Each row is where one point has got to under a steady rotation. How many steps took it there?
The counts run from 0 to 466.
[  8 -29  -3  13 -39 -13  20   5  35  13 -25 -42   1  17  -9  -7 -13  23
   4 -18 -20  -7   9   6 -15  -7   1 -37  24  -6  14  -5  28 -19   5  15
  21  -3  26 -33   4  15 -24   7  10 -26 -15  -2  23   2 -22  10]	363
[ -3   4  -6  -6 -41 -22  38  10  24 -21 -22 -10   3  24 -17 -20  -1   8
  19 -18 -26 -17  13  20  11 -18  -3 -30  27  -9   5  -8  13  -5  -5  -1
  19  -2  52   7  19  -2 -17  10  17 -28  -7   8   3  11 -20  16]	399
[  4 -34   4  14 -33 -17  40  13  29 -14 -26 -17 -13   5  -9 -10 -19  34
   5 -15  -4 -18   7  22 -10  -2 -14 -24   9  -3  20   0   9 -26 -12   4
  39   2  33  -7  12  21 -10  12   1 -12 -17   4  28  11 -38   2]	142
[ 18 -34   7  26 -34  15  17   1  24   8 -43 -28   2  14   8  -8  -9  33
   2  -2   8 -25   3  18   2 -13   9 -49  19  -2  18  -4  21 -22   0   8
  26  20  23 -19   3   1 -11  21  -4 -13  -7  -3   8  16 -26  12]	116
[ 11  -9   6 -10 -30 -22  35  -1  17  25 -14 -22   5  31  -3   7 -14  10
  -8 -16 -11 -17 -12  14  15 -16  -2 -32  40   2  12 -18  12 -23  21  36
   5   3  21 -32   8  -1  -5  -3 -19 -31 -15  -3  26   0 -29   1]	423
[  2   6   0  -4 -40 -30  37  12  12 -21 -23   0   6  31  -3 -12   1  13
  14 -16 -20 -32  -3  25  24 -20  -5 -27  23   1   8 -15   4  -7  -1   7
  21   3  60  18  19  -9  -3  11   0 -16   3   9   3   8 -20  13]	55
[ -7   5   1   0 -45  -9  25  13  31 -17 -28 -17   1  20 -17 -25   4  16
   6 -21 -13 -24  13  16   0 -24   2 -34  19  -9  10  -9  20  -6 -18  -3
  12  15  50   7  18  -9  -9  13  16 -34   1   3   9  16 -20  12]	285
[ -7  10   3 -11 -34 -30  46   7  30 -12  -6  -5  -8   5 -16 -15   7  19
  -5   4 -26 -29  10  32  21  -8  -6 -32  25  11  -5 -11  14 -12 -13  -2
  15   4  50  -1  11   7  -1  10   6 -22  -9  13  14   8 -31  14]	293
[  6 -12   9   7 -35   7  22   6  32 -11 -33  -8  -5   7  -6 -22  -3  28
  11   2  10 -31  19  33   2 -18   1 -50  15  -1  16 -12  18  -6 -19  -5
  20  23  37   0  11  -6  -5  24  -3 -25  -4   0  10  19 -22  13]	438
[  7 -18  12  -6 -24 -22  57  -2   8  17 -17 -17  -6  18  -7   8 -15  19
 -16 -12 -20 -22 -14  17  14  -1   0 -12  30  -1   8  -3   9 -27  14  19
  19  -5  16 -29   6  16  -7  -5 -15 -22 -27   6  19   5 -49   2]	338
[  7 -23   1   4 -27 -12  36   0  23  21 -22 -35   1  29   0   0 -10  13
 -14 -18  -4 -13 -13   3  18 -18   6 -30  40   4  13  -6   9 -40  19  35
  14   8  21 -30   5   0  -5   2  -4 -16  -7  -8  22   3 -35   5]	261
[  4 -19   8  17 -35 -15  32  10  13 -12 -36 -22  -6  13  -4 -10  -3  30
 -13 -15  -3 -27 -19  15   4  -7 -10 -32  15   9  18   1   0 -28  -7  10
  22  20  50   6   9  -7  19  10  -8 -17   7   9  18  19 -29   2]	426
[ 13 -19   8   2 -37 -35  39   6  14  -3 -20 -14  -6   4  -9   5  -9  28
  -3  -4 -28 -18  -6  29  -6  11 -23 -34  14   6  11  -8  11  -6   2   9
  23  -1  45 -10   9  15   7   2 -24 -31 -12  22  23  10 -27   2]	198
[ 12 -13   0  -6 -25  -1  47  -4  24   9 -20 -15   0  18 -10  -3  -9   8
  20   7 -21 -11  21  26  16  -5   7 -44  40  -6   1  -6  20  -8  13   2
  21  -9  24 -27   7  13 -32  11   5 -25 -29   7  -2  11 -26  23]	373
[ 22 -30   5   5 -29  -5  34  -5  19  24 -26 -26   0  11  -3   8 -16  21
   5   2 -19 -10   6  21  -1   4   1 -45  30  -4  10  -7  22 -11  16  13
  18  -2  18 -39   2  16 -20   5 -16 -31 -26   8  11  10 -27  12]	164
[  1  -9  -3  15 -39  -5  32   5  31 -12 -27 -23  -5   7 -12 -19   5  24
   8   1 -24 -21  17  20   8  -5   5 -39  20  -2   1   4  24 -10 -13 -12
  26   5  47  -7   8   9 -18  18  23 -20  -8   9  -1  15 -25  25]	200
[  5 -29  -1   1 -32 -25  47  11  24 -10 -23 -18  -8  11 -19  -3 -20  20
  13 -19 -22  -5   9  20 -13   4 -15 -24  19 -10  15   2   8 -16   0   5
  32 -13  33 -13  12  21 -17   2   0 -25 -24  10  23  12 -33   6]	304
[  8 -26  16  10 -25  -5  50  -2  10  11 -27 -19  -7  17   2   2 -15  28
 -20 -12  -2 -30 -19  13  13  -4   4 -13  24   1  14   2   7 -38   8  17
  25   8  14 -24   4  13   0   2 -12 -13 -21   0  18  11 -54   2]	452
[  3   1  10 -20 -29 -31  55   0  15  15  -3  -5  -1  24  -8   5  -9  13
 -10  -8 -27 -26  -7  26  24  -9   0 -14  36   1   1 -16  13 -15  13  19
  13  -9  21 -25  11  14 -11  -4 -15 -26 -27   6  16  -1 -44   7]	224
[-14   0   1   0 -32 -22  45  11  29 -16 -17 -19  -9  14 -19 -21  -1  17
 -16 -20  -5 -25  -3  11  16 -18  -5 -26  27   9   5  -2   2 -39 -12  10
  16  15  46   4  13  -5   8   6  14 -19   3  -1  22  13 -37   8]	226
[ -4  15   5 -13 -34 -15  48   0  13   7 -13  -9   5  35  -7 -10   3   7
  -8 -12 -24 -32  -7  17  38 -25  16 -14  41   0  -2 -14  17 -18   6  12
   6   3  32 -13  14  -2 -16   1   8 -22 -13   1   1   5 -40  18]	433
[ 15 -15  -4  -3 -34 -14  32   0  20  16 -22 -26  10  34  -2   3 -12   5
  18 -16 -28  -8   5  13  10 -14   7 -32  38 -10   8 -12  23  -9  22  20
  15 -11  27 -32   9   7 -33   2   3 -29 -20   2   7   0 -20  15]	364
[  0  -4   3   0 -34   7  26   4  41  10 -16 -18  -3  18  -5 -22  -2  19
   2  -3   3 -31  21  19  17 -31  19 -36  30  -1   6 -19  29 -22  -9   8
  12  13  18 -23   7   4 -25  19  15 -14 -15 -14  13   4 -31  17]	421
[ 11 -18  18   5 -37 -13  33   0   3  16 -30 -27   4  30   3   6 -11  24
 -20 -24  -9 -30 -30  10   4 -10   2 -16  21  -5  18  -9  13 -19  13  21
  10  13  21 -23  11  -2   5  -3 -24 -34 -12   3  15  10 -39  -5]	138
[ 14 -34 -11  11 -35 -20  23  11  34   3 -25 -30   3  21  -2  -3 -16  19
  23 -17 -14  -4  11  13  -6  -9  -9 -41  23  -3  18  -9  14 -20   9  23
  30  -5  35 -21   7  12 -23  11   5 -11 -11  -2  25  -1 -15  10]	410
[ -4  -9  15  13 -42 -22  33  11  22 -14 -20 -13 -10   9  -4 -16  -1  43
 -17 -13 -11 -43  -8  23   5  -7  -3 -11   1   6  12  -5  17 -20 -20  -3
  26  13  38   1  10  15   5  12  -1 -11  -8   7  20   9 -44   2]	464
[  1  -2   8  11 -40 -19  23  10  17 -17 -29 -11   0  18   4 -15   7  31
  -8  -9  -1 -42 -14  24  18 -20  -6 -31  14   9  11 -13   9 -19 -12   7
  18  23  55  12  14 -12  15  16  -7 -13   9   6  14  12 -25   5]	264
[ -3   0   1  -1 -39   5  25   8  40  -2 -23 -19   1  20 -18 -25  -2  13
   8 -15  -2 -20  22  16   3 -29  10 -40  27 -10   9 -10  25 -12 -13   0
  12  15  33 -10  14  -7 -21  17  19 -34  -7  -7  10  13 -24  15]	77
[  8 -18  -1  -4 -37 -41  36  14  23 -12 -14  -7  -5  18 -10  -2 -17  23
  20 -19 -23 -16   7  26  -5  -6 -16 -18  12  -6  15 -13  11  -6  -1  10
  32 -16  38  -5  15  23 -17   5  -4 -16 -22  11  29  -2 -29   3]	351
[ 17 -23 -11   0 -33 -18  26  10  24   3 -29 -24   9  28  -5  -1 -13   6
  31 -13 -19   0  11  15   3 -10  -6 -48  35  -7  14 -11  13  -9  18  20
  24  -8  40 -16  10   3 -26   9   2 -25 -11   3  12   5  -9  15]	296
[ 12   4  15  -5 -34 -15  46  -6   2  16 -19  -9   6  25   4   6   3  19
 -10   5 -33 -40 -14  28  30  -5  11 -22  30   2  -4 -12  24  -3  13   4
  10   1  30 -21   5   6 -10   3 -16 -26 -19  17  -7   8 -35  16]	233
